Each named turn below is shown by a few rows before and after it. Which turns, in which order, take the first row of each later pair to the second? The first pair is answered.
turn minoz:
[ 0 11 15  3  2  3  5  0 -3  6  1 -2 -1 -3  1 -1  2 -2  3 -6  3  7 -8 -8
  1  1  0  1  1 -2 -3 -6 -1] => [  0   9   7   5   1   0  -1  -2   2   6   6  -6   1 -10   1   1   0   0
   4  -4   5   2  -7   0  -2   6   0   2   1  -6  -8  -9  -4]
[  0   3   2  18   4  -3   3   5   1   2  11 -12  -1  -3  -7  -1  -1  -8
  -4   1  -4  13 -10   1   6  -3  -4  10   8  -1 -10 -11  -9] => [  1   2  -1  16   7  -4   8   5   2  -3   8 -15   0  -4  -4  -5  -1  -6
  -1   1  -2  13 -10   1   9  -7  -3   7   5  -4  -9  -9  -7]
[ -4   3   2   2  -9  -5  -9   0   2   3   2  -3   7  -3   2   9  -2  -7
   0   5   0 -10   2   1  -1   4  -8   1   6  -2  -2   4   0] => [ 0  2  0  2 -3 -7  2  0  3 -8 -3 -5 10 -5  8  4 -1 -4  4  7  2 -7  0  0
  4 -4 -9 -5  0 -4 -1  7  5]
turn mirik:
[  4 -14 -13  -8   4   3  -7   3   7  -4  -3   0  -4  -1  -4   5   4   3
   2   7  -1  -3  12   4  -5  -6   6   2  -5   3   4  12   0] => [  1  -4  -4  -7   0   3  -7  -1  12  -4  -3  -2  -3 -11  -1   8   0  -1
  -1   4   2  -4  14   6 -10  -5   6   5  -6  -2   4  11   8]
[ -2   0 -14   0  -7  -1   7  -1   3 -16   4   1  -9  -1 -10   2   3   3
   4  18  -7   1   7   9  -3  -2  11 -16  -1  -3   7   8   2] => [ -5   2 -10  -4 -12   0   0  -2   4 -10   3   7 -11   1 -10   5   2   2
  -1  16  -9  -3  11   7  -8   2  10 -14   0   2  10   8   1]
[  5  -2   1  -3   5  -1   8   4 -11   7   6   2   0  14  -6  -6   1  -1
 -10  -3   3   1 -11   0   6   4   0   1   3  14  -2   2  -7] => [  0  12  13  -2  -1   1   7  -2  -3   8   9   1   2   0  -3  -2  -4  -6
 -16  -6   5  -3  -6   2  -5   4  -1   5   3   6  -1   1   1]
[  4  -5   4  11   4   2  16   6  -9   0   4  -8  -3  -1 -11  -1   0  -2
   2   1  -2  12  -3 -10  11  -8  -3   5   8   0   2  -8  -2] => [  0  -3   9   5  -6   8   1   5  -9  11   4   3  -8   7 -12   7   0  -5
  -5  -1  -5   6   4 -12   1  -1  -3   7  10   7   6  -9  -4]
turn bafe:
[  2  10  17 -13  -1   6  13  -9   6  -8 -11   8   1 -12  13   1   1  -4
  -4 -11   5   1   7  -9 -13  -7   6  -2 -10  -3   9  13  13] => [  1  12   8  -2   2  -4  10 -13   8 -10  -1  -8   6 -31  10  -2  -5  -1
   1  -7  10   3  -2   5  -8  -4   5   2 -10 -14  -5   6   7]
[  0   8  12   5  -3  -7  11   0 -17   0  -1   6   8   6   4 -14  -4  -3
  -4  -2  -7   6  -7 -11   6  -2  -7   1   0   0   4   0   5] => [  1   9  15   4  -2  -3  14   2  -4  -1   0   4   5   2  -2  -8  -3  -7
  -6  -2 -10   5   1 -11  -5  -6  -2   4  -2  -3  12   5  16]
[  2   0  -2  -3 -10   4  -7  -6   8   3  -2   5  -6 -18 -10  11  -2   0
  -9   8   2  -4   5   7 -11   3  10   1  -1  -7  -1   0  20] => [  1   0  -7   3 -10  -5 -11 -11  -6   3  -2   1   1 -18  -2   3  -5   9
  -4   9   7  -2  -8  13   6  10   2  -2   3  -8 -16  -8   5]
Now pairs of rows:
Between the rows of a pair lie two turns.
[  4   3   3   9  -3   1 -14   2   7  14   2  -8  -8   6  -6  -6   2  -5
   2   1  -6  10  -2  -1  -7   6  -8  -2  11   3  -8 -12  -6] => [  9   3   7   6   4   3   8   5   2   0  -7  -5  -5  11   1 -13   5  -6
   2   1  -9  16  -2 -11   2  -7  -8  -8   7   5  -3  -5   3]
minoz, minoz
[ -5   9   2  -4   9  -9  11  -6   6   2  -4  -4  13 -15   6  -9  -9   3
  10  -3   4   0   2   4  12 -10  -7   3  -6  -6  -2   4   2] => [ -2 -10 -12 -11   8  -7  -9  -1   1  15  -3   9   6   5   1  -5  -4   8
   7   0   2  -5   4   3  13   1  -4  -2  -4   9  -1   3 -14]
mirik, minoz
[  1  -6  -9   4  -8   5   3   5  12  17   3   1 -18   6 -16  -1   1 -13
  -3   4   0   8  -4  -3   1   2   8   4   9   9   7   6 -11] => [  3 -11 -22   3  -4  -4   6   1   4   7  -1  -1  -9   2  -4 -10  -1  -1
   4   7   6   6 -13   2  15   1   4  -5   4   5  -3   7 -17]
minoz, bafe
[  1   7   4   4   3 -11  11   4   2  -7  -8   0  10  -2  10  -6  -4  -4
  -1   1   5  -2  -4  -7   8  -5  -4  -6  -9  -2   4   7  10] => [  0  -5  -5   2  -4 -11 -17   4   2  11   0   9   4   7   2   4  -4  -1
  -3   4   6 -11   2  -2   3  11  -2  -5  -4   8   3   3  -5]
mirik, minoz
[  1 -15 -13   7   7  -7  -4  -2  -3  -7   8 -16   5  -9  -2   1   2   0
   3  13  -2   4  -5   1   8 -12   0  -2  -3  -3 -16  -6 -14] => [ -2 -11  -2   6   0   0 -14  -1 -10   9  10  -7   0   4  -8   7   2  -9
  -4   7  -7   5  -3  -6   3  -6  -3   4   7   6 -12 -15 -19]
minoz, minoz
[ -3  -5   3  -4  -5   8 -15   2   7  15   7   4  -6   1 -11   7   4  -6
  -4   0  -2  -5  10   5  -9   6   6  -2   3   3   5  -1  -5] => [  2  -5  -8  -1  10  -2  12   2   5 -13  -2  -8   6  -9   3  -7   4   3
   7   5   4   1   0   6   5 -11   6 -13  -8  -8   2   6   3]
bafe, minoz
[ -1  16  12   5 -11 -13   2   6  -1  13  10  -6 -10 -12  -1   3  -9 -13
   3  -3  -3  -2   0  -3   2  -7  -6   0  -5 -13  -4 -10   2] => [  0  14  10   2  -8 -16   7   4 -14   5   2  -1  -4  -2  10  -5  -9  -7
   6  -3   1  -1  -7  -7  15  -9 -10  -9  -8  -9  -8  -9  -3]
minoz, bafe
[  0  -5   0   6   0   2  -6   5 -14   7  -2   1   2  14   0  -9  -2   6
   3   3  -1   0 -10  -4  12   8  -7  -4   5  13 -14  -8 -12] => [ -1   3   2  12   4  -1   7   4 -11  -2  -2 -10   6  -2   4 -14  -5   5
   7   3   2   4 -15   0  14   1  -9  -4   2   3 -18  -7  -7]
mirik, mirik
[ -7  -4  -1   5  -5   2  -5   4 -15   5   8   8  -8   5  -4   3   7  -5
  -1  -3  -5   6   0  -2   1   8  -3   3   9  10   3 -10  -6] => [ -6 -12 -12  -1  -2  -2  -4   3 -16  -4   1  14  -4   5   6  -2   8   5
   3   1   1   2  -3   0   6   5  -2  -6   2   8   0  -3  -6]
minoz, bafe
[ 4 -7  4  1  7  9  3  6 -6  4 -6  4 -4 11 -2 -3  7 -6  0 -2 -6 10 -5 -3
 -4 -7 -1 -5 -1  7 -4  1  2] => [  0   5  10   8   2   4   1   1   1   4   1  -7  -1  -9  -2  -1   0  -8
   0  -2  -2   6  -6   8 -13  -3  -2   2   1  -5  -8  -2   6]
mirik, bafe
[ -3  12   7  11  -5  11  -9  -5  -3  11  18 -12   5   5  -4   0   3 -17
  -8  -3   0  -3 -10  -9 -12   9   0   4   0  10   5  -1  -7] => [  1   3  -3  10   0  10  -9  -2  -8   8  18 -10   2  14  -5  -4   6 -13
  -5   0  -1   0 -14 -11  -2   8   1   1   1  15   3  -1 -14]
mirik, mirik
[-3  4  1 -3 -3 -5  5 -2  7 -5 -1  4  1 -3 -3  8 -2  1  2  2 -2 -4 -1 -1
 -3 -1  1 -6 -4 -1  4  8  1] => [-3  7  7 -3 -3 -3  8 -1  0 -3 -2  6  2  2 -2  5 -2  0  2 -1 -3  0 -2 -6
  2 -2 -2 -5 -1  2  4  5 -1]
bafe, minoz
[ -8  16   2   6 -14  -4 -13  -9  -5   6  10  -8   3  -2   2   1  -5   4
  -4  -7   3   6 -10   0   2   4  -7   2   0 -12  -9  -5 -13] => [ -6  16  12  -3 -17   7  -9  -4   8   7   5   2  -5   6  -3   9  -1  -6
 -11 -10  -3   5   5 -10 -12  -3   0   2  -2  -4   9   5   2]
bafe, bafe
[  5 -15  -2   8  -9  -2   2 -12  -3  -2 -12   0  -4   6   5  -3   9   4
  -3   2  -6  -9  -7  11   5  12  10 -12   4   9  -1   6  -9] => [  3 -14   1   8 -11   0   0 -13  -4   1 -12   1  -4   9   4  -3  11   3
  -4   1  -7  -8  -6   9   5  14   9 -12   6  11   0   5  -9]
minoz, minoz
[  1  -9 -11  -7   0  -3  -7  -2   8  -5  -5   8  -3  -4   5   2   2  13
  -1   5   6 -10   8   7  -4   3   4  -9  -9  -2  -2   7  -2] => [ -1  -3 -11  -4  -3  -6  -5  -5   3  -5  -6   5   2  -8  10  -1  -1  13
   0   3   9  -9   4   8  -1   5   1  -8  -8  -5  -7   4  -3]
mirik, bafe
[  3 -12 -16  -8   1 -14  -1   0   6  -6   1   2   5  -3   6   2   7   9
   1   2   6  -5   6   7  -3  -4   2  -4  -9   2   2   5  -2] => [  0  -8  -7  -8  -6  -7 -14   2   2   9   6   9  -1   6  -1   7   6   2
  -5  -3   1  -6   8   2  -8   5  -1   4   0   9   4  -1  -7]
minoz, minoz
[  3 -15 -13  -6   8  -2  -5   6  18   1  -2   2  -2  -4  -6   2   6   5
  -1   5   0  -6  11   5 -10  -2  10  -1  -9  -1   9  14   5] => [  1  -1   6  -6   5   3   8   4  17  -3  -7   4   0  -4  -3   1   5  -3
  -6   0  -2  -1  11  -3 -14  -9   7   1  -8  -3  15  14  14]
minoz, mirik
[  8 -10  -4   4   0   1  15   0   5  -4  -8   0   6  -1  23  17   7  14
   6   7  -1  -7   0 -15   7   3  -3  -7  -2 -10  -3  10   5] => [  6  -8  -2   5  -5   4   4  -1  15   4  -2  -1   1  -8  17  25   6  12
   3   7  -2 -13   7  -8  -6   7   1  -1  -3 -12   1  11   8]
mirik, bafe
[  8  -8 -13   8  15  -5   0   2   0   0   2 -11  -3  -3  -6  -4   0   3
   6   7  -1   5  -4   5  10  -2   5  -2  -1   4  -3  -3  -6] => [ -2  10  16   1  -2   6  -5   0  -1  10   0   3  -7   3  -5   6  -3 -10
  -7  -2  -6   2   5  -6  -4   1   0   6   4  10   7  -6   2]
minoz, mirik
[  5  -3  -5  -1   6  -1  11   1   9 -14  -3  -8  -2 -10   3  -4   1  -3
   4   1   1   1   1   6  -1  -7   3   1  -6  -5  -2   5   8] => [  0  -6  -2 -10  -7   2 -12  -1  -3   4  -4  12  -5  11   5   1   2   0
  -4  -2   1  -6   2   0  -1   8  -1   1   1   8  -2  -1  -7]
bafe, mirik
[ -1 -10  -2   6  -5  -9   6  -4  -2   1   7  -2  -6  -2  14  -9  -7  -8
   8   8   3   3   7   9   8  -6   8  -5   0   6  -1  -3  -7] => [ -2  -9   1   6 -10  -6  -2  -4  -2   8   9  -1  -9   1  10  -6  -8 -10
   6   8   1   2   9   9   4  -1   6  -1   4   8  -3  -5 -10]
minoz, minoz
[  0   6   2   6   3  -6   7  -2  -8  -4   3 -12   8  -5   0  -4  -4  -1
   5   0   3   9  -8   1   9  -1  -5   4   6  -5 -10  -6  -4] => [ 0  6 12 -3  0  5 10  2  2 -3 -3 -1  1  6 -5  4  0 -9 -2 -2 -4  7  8 -9
 -5 -8  1  5  2  2 10  3  9]
bafe, bafe
[ -7  20   9  -3 -10  -2 -11  -8  -8   6   0  10   3  -1   2   1  -5  -3
  -7  -5   4  -7   2  -5  -4  11  -5   1   3  -2  -4  -9  -1] => [ -2  14   8   6   0  -1   3  -2 -17   2   0   3   3   8   0  -7  -2  -6
  -1  -3   0   4  -8  -9  10   2  -8   1   6   2  -6 -13  -6]
mirik, minoz
[  5 -15  -8  -2  12   1  -2   5  17   4   4   0  -5   4 -10   4   3   2
 -13   3  -6  -1  10  -2  -8  -2   7  -3  -6   1  16   9   3] => [  2  -5 -12  10  11 -13  -1  -3   5   0   8 -14   7 -14  -2  -6  -6  10
  -7   4   3   1  -7  11   4   2  -1  -2  -3 -12  -5   0  -7]
mirik, bafe
[  1 -17 -17  -3  15   9 -13   8  -5 -18   2   8  -6   6   0   2   3   9
   8   8   6 -15  14  10  -5  -8  -3  -7  10  -8   6  11   3] => [  1 -12 -10   3  16  12  -8  10   3 -18   8   0  -9  -2  -9   7   1   0
   7   7   3 -11  17  10 -12 -12  -1   1  12 -12  10  10  11]
minoz, bafe
[ -9  -6   0  -8   0   1  -5  -7   0   7   5  10  -3   2 -12  12   2  -6
  -6 -11   2  -4  11  -4 -11   4   5   3  -2   4   3   3   3] => [ -4 -15 -15  -7   8  -6   1  -7   4  -6   2   3   0  -6  -8   7   3   3
   2  -4   6  -4   8   3  -5  -1   8  -3 -10  -2  -2   9   4]
minoz, mirik
[  2  -3 -13  -8  -1   0 -10   2  -8   5  -7  12  -2  12   8  -6  -2   4
  -4   1  -4  -1   0  -5   0  -5   5  -5   5  12   4   2  -9] => [  5   3  -9  -1   4  -2   6   2  11  -5  -3  -6  -2 -12   1  -4  -3  -2
  -2   1  -6   2   6   1 -12 -16  11   1   1  -1   9   9   9]
bafe, mirik
[ 1 -1 -4 -7  4  5  0 -3  1  7  3 -2  0  2 -7  3  7  2 -5  1  1  6  6 -1
  2 -5 -5  1  3 -1 -7 -5 -3] => [-1 -1 -3 -8  3  4 -3 -5  4  7  3  0 -2  0 -6  5  6  3 -7  2  2  4  7  0
 -1 -3 -5  1  2 -2 -7 -5 -2]
minoz, mirik
[ -6   4   7   8  -7   4 -13  -3 -13  15   6  -2   4   9  -2   1  -8  -5
  -3  -4   0   7  -5   3   8  12  -7   7   7   1 -11 -10 -16] => [ -2  -1   1  10  -1   2  -8  -1 -16  10   4  -8   5  10  -2  -3  -6  -1
   1  -2   0  11  -8   3  15  10  -6   4   6   2 -13  -9 -18]
mirik, mirik
[  0   5  -1  -9  -7   4 -14  -6   7   4  -3  11  -2   6  12  12  -2   3
  -3  -1   6  -9   4   0  -8  11  -1  -2   0  10   2   6  -3] => [  8  -9 -13  -6   4   3  -8  -2   1  -4  -4   9  -3  14  12   4   2   9
   3   4   6  -3  -2   0   4   6   0  -8  -2  14  -2   7  -9]
mirik, mirik
[ -4 -10 -11 -10  -4  -3   1   4   5  -4  -9   9  -6   8   5   8   9   0
   5   9   4  -6  13   2  -8   2   5 -10  -7   1   0  10   7] => [ -6 -10 -18  -3  -1  -9  -2   0  -2  -4  -4   0  -1   0   9   3   6   6
  10  10   9  -5   2  10   3   6   1 -11  -4  -5 -12   3  -2]
bafe, bafe
[ 10   1  -7   3   1   2  10   8   1  -2  -9   2   6   4   8   0  -4   1
  -4   1  14 -11  -3   0   9   1  -2   3 -11  -4  -5  -5  -3] => [  7   4   3   2  -4   9   8  10   7   6  -6   2   0   8  -1   7  -3  -8
 -10  -1   9 -11   3  -4  -2   2   2  10  -9  -2   2  -4   4]
minoz, bafe
[ -3  -3  -3  -4  -5   1   1  -6  -2   7   2  -3   4  -6 -11  -3   0  -1
  -6   0   2  -3  -8  11  -3   6   2   3   1   7  -3  -4 -10] => [ -2  -6 -10  -7  -3  -3   5  -7  -3   0  -4   0   5  -7  -6  -5   0   4
  -3   0   5  -5  -7  11   1   4   3  -3  -4   5  -3   1  -9]
bafe, minoz
[  4  -4  -7   2   5  -7  19 -13  10  -8   2  -1   8 -20   4  -9   2   0
   3  -3   9   4 -12   1   5  -8   7  -5   9  -6  -8   5  -2] => [  6  -5   2  -8   3   4  22  -9   9  -7  -6  16   3  -3   6  -7   7  -4
  -4  -7   4   5  -3 -12   0 -12  10  -8   8   4   5  11   4]
bafe, bafe
[  1  -5   7   3   5  -3   0   3   4  -3   8   5   5   8 -18   6   9  -3
   2  -7   3   1   4  -1   0   1   4   9  -9   7  -1   8   1] => [  0  -3   6   7   3  -4  -3   2   5   1  11   1   4   3 -19   7   6  -1
   2  -7   5  -1   2   3  -1   5   4  10  -8   4  -5   5  -3]
bafe, mirik
[ -6  -4  -5  14  -7 -12 -22   2 -10  18  10 -13   3   5  -5   8   1   1
   0   1  -1  -8  -5   7  14  17  -4   7   6  -3  -9 -16 -18] => [ -1 -14 -24   3   0 -18 -17  -1   3   0   1 -11   6  -5   4   6   3  14
   5   7   5 -17   1  15  12  12   3  -4  -9  -9  -6  -1 -10]
bafe, minoz
[  3   1  -3   6   8  -1  14   1  11 -10   1 -16   1 -10  -6   2  -1  -5
   6   5  -4   2   0   6  -4 -11   7   2  -2  -8   6   3  13] => [  5 -15 -15   3   9   2  -4   6  10   3   5  -9  -8   3 -14   8   3  -1
   5   9  -6  -2   1   8  -3  -1  10   1   2   2   5   1  -1]
mirik, bafe
[ -1   5  -2 -10  -3  -5  10  -7   2 -13  -9   1   6 -12  12  -8  -3   1
  -4  -4   6  -7   3  -2   1  -6   2 -10 -13  -8  -1  10  10] => [  3 -10 -10 -13   0  -1   3   1  10  -5  -6   4  -3  -4   0  -1   1  -1
  -4  -2   2  -8  12  -1  -6  -5  10  -9 -13  -1   7  13  10]
mirik, bafe
[  0   4 -10 -12  -9   8  15   8  12  -9   0  17   1 -15   1   2  11   2
   3   7   1  -1   5 -11   1   7   8   2   5   4  -3  11  15] => [ -2   2  -7 -12 -13  12   7  11   7   1   4  23  -4  -4  -4   6  11  -2
  -2   5  -3  -1   5 -14   0  14   7   7  13  11  -2   5   7]
mirik, minoz
[  5   0  14 -15   9  -1  -5  -3  -6   2  -3   6  -6  12  -6   4  -2   0
 -16  -1  -2  12   6  -8   2   2 -19  -9   7   8  12   2  -2] => [  5   3   4   0  12 -11  -9  -7   2   0   9 -17  -2 -14 -11   3  -8   4
 -10   4   3  13   0  11   2   6 -18  -3   6  -8  -1  -2  -4]
bafe, bafe
[-12   7   3  12  -7  -2  -9   0 -16 -10  14 -16  -2  -4 -15  -1  -1   3
   6  -3  -1   5  13   6  15  11  -7   7  -6  -7  -7  -9 -18] => [ -9   5  10   0  -2   4   9   5 -22 -23  -2  -1   0  13  -6  -6   4   2
   6  -5  -4   9  16  -9  20  -2  -7  -3 -14   1   6   1  -9]
minoz, bafe
[-12   3  -1   0  -6   5 -24  -2   2  -5   1   3   7 -16   7   0   8   5
  -5  12   6   3  10   7  15   2  -9   7  10   0   6   1  -7] => [ -8   3   3  -5  -1   8  -8   0   4 -16  -8   7   8 -12  13  -4  11   4
  -6  11   4   8  12  -1  17  -9  -7   2   4   2  14   8   4]
minoz, bafe
[  5   0   4  -2  -2   1  20  -3   0 -20   4 -13   5  -7  -1   2  -1   1
   9  -1   7  11   3  -3   0  -8   3   0 -13  -6   0   3   4] => [  2  -8   4 -12 -12   5  -5  -1 -11  -1   3  11   0  18   0  10   2   4
   1  -2   4   2   7 -10   0   6   1  -3  -6  11   0  -3 -12]
bafe, mirik
[  0   5   7  -7 -11   3 -13  -8  -2  -4  -6   8   0  -6   7   3  -7   1
  -3   0   1 -10  15  15   1  12  -2  -9  -4  -1   8   6   4] => [  4  -8  -3  -8  -5   3 -15  -5  -8  -3  -7  11  -2   6   5  -2  -3   5
   0   3   0  -8  13  13   8  13   0 -13  -4   6   7   7  -4]
mirik, mirik
[  3   9  12  -3   1   5  17  -2   2 -16  -9  -3   4  -3   1  -2  -2  -4
  -1  -3   0   2   0  -9  -2 -11   0  -3  -7  -3   6   9  16] => [  7 -15  -8  -6   4   5  -5   4  -9  -2  -5   7  -4  21  -6   0   5   5
   2   3  -4   0  -1  -9   8   2   3  -7  -3  13   1   4  -7]
bafe, mirik
[ 4 -7 -6 -3  6  2  2  2 -3 -6 -3  2  1  5  2 -6  2 -1  3 -2  3  2 -2 -4
  6 -5  3 -4 -2  2  3  3  3] => [ 2 -4  0 -5  0  7 -3  2  5  0 -1  4 -2  4 -3  0  2 -4 -1 -2  1 -1  5 -3
 -5 -2  5 -1 -1  3  8  4  7]
bafe, mirik
[ -4  -5  -6  -7  -7   6  -5   3 -20   9   4   3  -8  14  -9   7   5   4
   7   5   9   4  -2   0   2   3  -9  -2   9  17   1  -6  -7] => [ -3  -3  -8   1  -4   5  -6   3  -1   8  13 -13 -12  -7 -19  13   2   0
   8   7   7   2   4  11 -11   3  -1   5   6   4   3  -5   2]
bafe, bafe
[ -3   7   7   0  -3  -4   6  -4   3  -9  -8  16  -2  -4   2  12  -2  13
   8  -1   4  -5  -1   0 -17   2  -3   0   0 -11   3  -5   7] => [ -4   7   4   2  -3  -8   3  -6  -5  -9  -9  16   2  -2   5   7  -3  15
  11   0   7  -5  -6   1  -9   4  -6  -1   1 -11  -4  -9   1]
bafe, bafe
[-12  -2  -9  -1   5   2  -9  15  -2  -6  -7  18   2   9  -4   4   4   8
  -8   0  -4   3  11  -4   3   5  -4  -5 -12  11  -8   1   2] => [-12  -3 -12   2   6   1 -13  14   7  -6  -4  12   0   1  -9   8   5   7
  -8   1  -3   2  14   3  -4   7   1  -3 -13   7  -7   3   5]
minoz, bafe
[-11  10   7   3  -9  -1  -5  -4 -14   7   7   3   8  -2  12   4 -11   6
  -2   2   7 -12 -11   6   6  12  -6  -4  10   2  -5 -12  -8] => [-10   4  -6  -3  -8  -3 -10  -5   3   2   7   1   6 -13  12   9  -9  12
  -1   7   9 -20  -1  15  -7  12   2  -8   1  -5  -1  -2   1]
bafe, minoz
[ -3   4  13   1  -4   1  -3   1 -13   3  -3  10   6  10   7   0   4   1
  -4  -1  -2   0  -3  -8   7   6  -8  -3   8   5  -2  -5  -7] => [  0   1   7   4   3  -2   5   2 -15  -4  -4   5   9   9   8  -3   4   1
  -1   0  -1   4  -7  -6  13   1  -8  -4   7   2  -4  -5  -8]
mirik, mirik
[ -7  19   6   0   4  -7  -2  -7 -16  -6  -9   7   0   3   7  -8  -5  -1
   3  -3  -1  -5  -1   2   6  -3  -9   8   2   5   3  -3  -1] => [ -1   9  -1   0  14  -6   9  -1 -12 -14  -9   2  -2   7   3 -10  -1   0
   7   1  -4   0   2   0   9 -11  -4   4  -2   6   9   2   4]
bafe, mirik
[  3 -16 -20  -4   3  -2  -9   4   3   6  -4   1  -6   0  -4   2   2   6
   2   3   1  -4   6   1   1   1  -1  -9  -2   1   0   3  -5] => [ -4   1 -11  -1  -6  -6 -12  -5  -2   6  -2  -3   2 -12   5   1  -5   6
   0  -1   6  -7  -1   7   0   6  -8  -6   2  -8  -9  -3  -5]
mirik, bafe
